(in the rows, 128 means zero)
Each row of T is roughly a mix of the hidden directions of one of 4 groups.
T, 128 rows:
[[ 70 110 127 138 119 123 148 166 118 109]
 [ 86  71 130 141 125 120 143 130 152 138]
 [100 127 108  89 123 131  88 140 168 135]
 [151 107 133  91 138 136 137  72 143 115]
 [131  78 136 140 153 135  77 138 130 117]
 [144 185 105 142 106 134 133  95 138 142]
 [158 122 120  91 129 169 101 149 131 159]
 [104 116 150 164 157 143 134 142 141 175]
 [137 118 116 131 126 174 137 129  82 166]
 [128  78 108 143 124 124 129  76 139 143]
 [137 158 134  94 167 131 146 107 107  93]
 [151 116 132 148 152  82  96 103 107 111]
 [117 183 158 140 158 106 117 109 121 124]
 [151 126  81 122 156 149 165 149 138 144]
 [132 152 134 144 154  65 134 136 107 119]
 [129 122  95 129 159 183 115 133 155 119]
 [135  91 139 111 104 150 168 103 160 124]
 [108  84 117 159 108 114 164 126 110 105]
 [173 167 151 108 105 131 123 145 124 100]
 [129  94 129 166 169 101 108 149 127 111]
 [ 97 132 125 106 124 120 169 127  77 109]
 [ 95 167 141 126 124 105 165 153 106 108]
 [117 164 164 112 114 172 120 105 148 117]
 [ 98  94 149 110  99 120 133  98 124  89]
 [129 157 132 157 133  85 149 120 132  82]
 [161 134 117 160 154  92 107 107 116 100]
 [150 183 132 130 125 140 149 135 168 148]
 [112 168 107 146 158  85 106 130 145 124]
 [107 149 136 157  91 130 159 137 131 172]
 [154 127  69 142 111 129 154 114 108 112]
 [150 147 152 108 111 164  85 148 123 149]
 [ 97  84 145 114 132 116 146  99 155 100]
 [148 109  75 102 146 153 138 122 153 143]
 [172 139 113 149 124  94  97 139 104 103]
 [103 114 156 139 141  91 126 155 170 108]
 [140 126 134 136 125 111 124 202 137 125]
 [146  78 104 111 105 159 129  97 133 133]
 [156 176 139 161 111 120 154 117 154 119]
 [117 116 134 104  68 141 128  89 134 131]
 [136  87 130 146 131 150 120 183 114 146]
 [117 156 130 124 194 116 118 149 141 134]
 [124  97 109 122 147 167 173 128 114 155]
 [122 124 104  76 153 135 138 105 125  89]
 [ 87 134  87 138 148 118  89 118 117 147]
 [ 97 120 120 166  99  86 107 112 126 110]
 [112 127 116 147 171 143 111 145 116  77]
 [101 103 169 144 110 142 154 131 164 148]
 [160 158 116  72 149 134 122 109 129 136]
 [119 106 111 125 113 168 101 130 176 150]
 [ 85 132 123 121 141 101 132  99 109  82]
 [125 126 118 188 123 113 155 155 115 150]
 [ 89 104  99 147 121  86 123 146 154 130]
 [139 153 124 110 174 149 142 129  80 121]
 [118 127 102 195 123 120 153 139 129 127]
 [178 119  99  96 102 134 116 135 148 108]
 [140 118 123 176 137 147 118 179 107 119]
 [ 98 151 162 146 107 129  97 121 165 147]
 [ 91 140 141  86 157 109 122 152 103 141]
 [152 170 119 110 131 104 124 171 132 159]
 [175 143 108 105 156 150 119 156 106 140]
 [169  99 113 157 147 123  84 123 136 117]
 [ 95 106 106  79 137 148 141 153 142 114]
 [150 115 124  83 126 113 156 110  84 116]
 [149 122 143  74 115 145 123 135 172 123]
 [153 147 114 144 129  94 150 127 169  91]
 [131 129 115 109 189 120 109 105 140 155]
 [127 163 151 116 163 139 113 102  83 135]
 [124 101 118 132  86 119 156 174 126 153]
 [134 175  99 115 119 154 159 158 142 138]
 [113 144 163 150 158 145 156 151 111 162]
 [ 99 112 131 170 137  86 164 136 131 139]
 [126  87 153 158 139 147  91 123 139  98]
 [134 136 101  99 165 148 104 165 142 153]
 [145 124 160 128  84 113  90 126 156 109]
 [162 148 141 109 121 163  94 154 112 153]
 [122 161 114 131 150  98 163  86 111 115]
 [119 120 145  97 165  95 136 137 147 170]
 [152 158 164 121 112 138  85 128 100 148]
 [140 117 146 107  77 128 109  89 128 102]
 [120 161 115 156 170 140 137 143 111 168]
 [149 115 106  97 133 134 101  86 164 144]
 [133 143 163 146  78 113  97 151 115 122]
 [128 135 121 144 110  97 171 103  90 104]
 [ 96 129  96 132 136 119 156  75 144 139]
 [118 101 152  74 129 127 117 109 118  92]
 [115 102 121  74 100 132 105 115 135  98]
 [130 160 136 107 114  84 157 106 118 161]
 [167 140 121  83 140 146 118 142 120 167]
 [124 127 137  90 117 132 147 106  81  90]
 [141 153 141 114 168 158 140 122  80 124]
 [111 136 178 124 132 152 131  91  91 132]
 [103 128 165  88 138 122  96 113 161 124]
 [139 148 137  94 159 145 145 114  82 103]
 [124 134 101 117 151 114 171 139 151  83]
 [108 130 142 127 126 111  92  71 101 123]
 [139 169 169 138 144 126  96 158 109 124]
 [145 159 160  98 109 124 115 128 117 176]
 [123 151 133 162 125 155 128 130 116 187]
 [136 107 106  80 127 163  97 117 109 143]
 [109 137 145 122  92 167 154 158 156 142]
 [152 119  83 134  94 174 132 120 121 120]
 [149 146 160 106 143 146 179 145 129 108]
 [147 111  86  85 133 158 118 142 151 142]
 [ 93 172 145 144 152 119 128 151  93 121]
 [125 117 108 138 120 169 140 114  92 174]
 [139 138  78 119 172 161 121 118 141 130]
 [113 170 157 145 107  89 143 103 123 144]
 [116 153 134  92 139  98 149 134 129 178]
 [141 111 112  78 138 135 118  83 150 113]
 [ 97 119 134 133 160 128 145  72 120 107]
 [ 92 114 108 132 112 129  78 125  93 145]
 [108 148 115 144 115  77  85 142 132 117]
 [170 114 141 137 117 141 165 152 168 141]
 [127 107 165  70 126 130 107 133 128 151]
 [115  66 131 147 117 106 127 109 102 115]
 [146 117 119 155  86 145 101 142 141 171]
 [145 158  91 112 143 116 153  88 121 101]
 [115 162 136 106 110  84 160 132  98 142]
 [157 109 155 127 100 150  90 105 155 144]
 [120 135 155 179 100  89 132 123 126 111]
 [120 151  92 136 125  77 110 153 148 112]
 [158 124 113 100  95 126 129  92 156  95]
 [141 144 141 170 106 127 109 165 132 167]
 [ 83 106 150 126 131 107 138  83 145 110]
 [ 95 159 168 126 134  89 153 139 114 124]
 [115 164 118 121  88  82 132 137 119 103]
 [ 95 131 144 103  93 115  77 127 129 116]
 [128 133 166 105 106 135 164  88 133 102]]

Each list below has one row that fits no group; the rest each fit one group, if only roughly. Name that row.
- q834: [139 128 166 142 115 119 128  96  74 115]
- q405: [ 95 124 109 152 170 135 153 158 127 100]
- q393: [ 98 161 158  86 136 139 120 158 145 132]
- q911: [ 92 157 143 131 156 133 143 162  89 120]
- q86: [103 160 153 122 118 115 101  92 156 101]
- q351: [111 109 105 143 125  92 180 107 137 144]
- q416: [101 102 126 160 128 143 108 129  95 173]
- q777: [138 175 151  99 137 106 128  96 134 157]
- q831: [129 158 125 118 141 106 112  84  91  98]
- q623: [172 159 125 121 156 141 153 130 121 168]
- q725: [ 93  95  98 126 148 140 114  89 114 149]
- q628: [100 175 130 105 157  97 143 129 104 130]
- q450: [138 186 127 163 149 135 103 140 138 132]
 => q623
- q340: [102  81 143 124 130 139 118 129  77 117]
- q984: [134 124 167 112 140 111 123 133  85  84]
- q889: [114 128 138 112 122 111 159 160 132  71]
- q493: [144  74 122  98 123 149 130 158 108 145]
- q738: [131 106 149  98  76 146 110 116 126 157]
- q632: [151 101 122 121 150 163 100 148  89 148]
- q140: [182 126 123  89 116 142 121 104 154 118]
- q482: [119 112 114 131 163 129 117  67 112 147]
- q365: [ 64 128 143 125 120  97 146 139 145 137]
- q920: [120 156 107 113 181 134 121  94 114 110]
- q209: [162 136 158 153  92 130 119 160 155 146]
- q669: [120 106 142  74 102 115 143  92 124 139]
- q281: [121 180 107 124 170 111 152 113 136 125]
 => q365
- q962: [163 144 110 109  80 109 130 155 119 151]
- q133: [160 139  82 149 159 137 147 145 108 109]
- q662: [155 167  83 139 147 149 124 120 152 144]
- q873: [151 106 173 100  91 131 136 117 116 102]
- q802: [117 124 184  97 109 135  91 131 119 117]
- q864: [ 97  96 127 108 160 126 161 124  98 100]
- q306: [ 64 117 142 131 141 143 139 147 102 141]
- q736: [ 97 141 108 127 150  82 156 125 155 104]
- q456: [134 116 159 124  83 144 126 113 165 160]
- q779: [176 142  88 150 149 123  96 131 129 121]
- q646: [ 74 146 165 132 109 126 131  95 129 118]
- q697: [103 118  97 141 134  94 103 173 105 129]
- q595: [119 144 157 146 107  99 108 116  81 102]
- q485: [117  92  88 110 124 166 116 136 107 155]
- q767: [166 142 130  84 116 156 113 157 112 110]
 => q646
- q312: [165  81 118 138  91 121 115 100 127 131]
- q501: [ 78 117 130 146 132  88 118 114 164 130]
- q394: [ 83 139 134 143 148 112 131 142  77 145]
- q586: [121 125 149 138 124 158 131 159  74 154]
- q963: [149 101 127 147 107 174 103 143 161 117]
- q719: [126 107 140 126 108 188 148 152 115 149]
- q798: [109 146 129 159 109 103 139 105 164 167]
- q909: [159 122  95 162 101 158 134 147 136  99]
- q414: [110 146 104 160 113  97 125 131 173 154]
- q829: [107 143  91 116 171 118 139  91 106 118]
- q538: [ 91 124 149 111 139  96 115 106  84 110]
- q541: [ 81 126 162 148 135 100 151 117 159 128]
 => q719
- q409: [126 143 134 121 136 113 100 120  77  82]
- q677: [136 131 163 149 101 122 109 141 183 136]
- q59: [ 99 122 133 148 155  84 101 140 163 116]
- q579: [102 108 128 153  91 116 118 170 120 160]
- q713: [145 122 117 113 129 108  78 113  86 103]
- q132: [177 118 141 121 114 136 130  85  94 113]
- q877: [123  75 120 147 103 117 156 145 118 159]
- q717: [ 75 123 142 137 130 145 118 155  98 160]
- q592: [138  91 125 128 146 111 118 126  80  88]
- q858: [109 132 139 122  77 115 107  96  93 112]
- q404: [116 111 163 155 136  93 144 163 104 149]
- q892: [123 170 104  89 145 172 124 135 125 127]
- q260: [166 149  82 117  93 146 147 115 128 126]
 => q592
- q991: [151 133  93 138 116 148  90  83 135 112]
- q253: [ 71 150 151 129 146 122 123 166 132 132]
- q44: [ 79 121  99  99 165 139 132 124 152 129]
- q803: [142 161 121  92 143 117 141 134 152  79]
- q475: [131 141 167 153 131 101 133 155  81 115]
- q230: [103  94  95 162 127 126 149 119 168 130]
- q974: [131 157 122 149 172 100 134 138 112  87]
- q150: [137 132 134 171 161  95 113 147 122  91]
- q269: [136 128  88  97 119 113 116 127 172  95]
- q94: [114 103 123 138 145 116 103 111  95  75]
- q561: [103 100 108 136  87 128 122 169 102 115]
- q6: [165 156 160 145 133 130 130 125 156 171]
- q352: [ 66 138 105 135 153 122 119 154 139 138]
- q942: [123 135 110 143 138  82 180 107 122 135]
- q80: [158  85 135 152  97 129 111 164 139 132]
 => q991
- q184: [156 154 102 116 147 136 127 133 152 182]
- q399: [110 119 122  79  95 118 138 106 101 157]
- q449: [139 137 104 122 130 168 106 177 157 133]
- q746: [146 136 149  84 106 118 124 111 135  79]
- q10: [154 130 142 153  82 111 152 134 153 160]
- q89: [152  95 130 106  81 133 129 127 107  91]
- q167: [136 138 112  77 154  84 148 120 129 127]
- q913: [124 144 124 106 105 149 143 174 158 163]
- q675: [132 111 157  88  83 145 114 127 109 151]
- q318: [145 161 130 125 148  97 139  90 141  88]
- q590: [162 125 150 133 101 179 121 133 114 158]
- q923: [171 117 131 155  85 122 123 157 153 138]
- q964: [126  99 144 107  75 129 110 158 109 142]
 => q167
- q855: [112 108  80 100 149 125 120 124 171 127]
- q518: [142 166 144 112 151 106 123  95 160  98]
- q65: [113 162 114 133 146 107  98 129 178 149]
- q818: [152 165 110 121 131  93  96 134 136  90]
- q334: [134 189 135 147 145 124  97 124 152 118]
- q859: [189 115 118 136 124 132 163 121 156 135]
- q841: [117  92 156 107 123 120  81 118 110  99]
- q638: [153 123 119 141 110  93 127  95 178 113]
- q267: [105 130 150 133  88  96 115 151  95 155]
- q115: [146 124  82 140 121 179 127 156 144 125]
 => q267
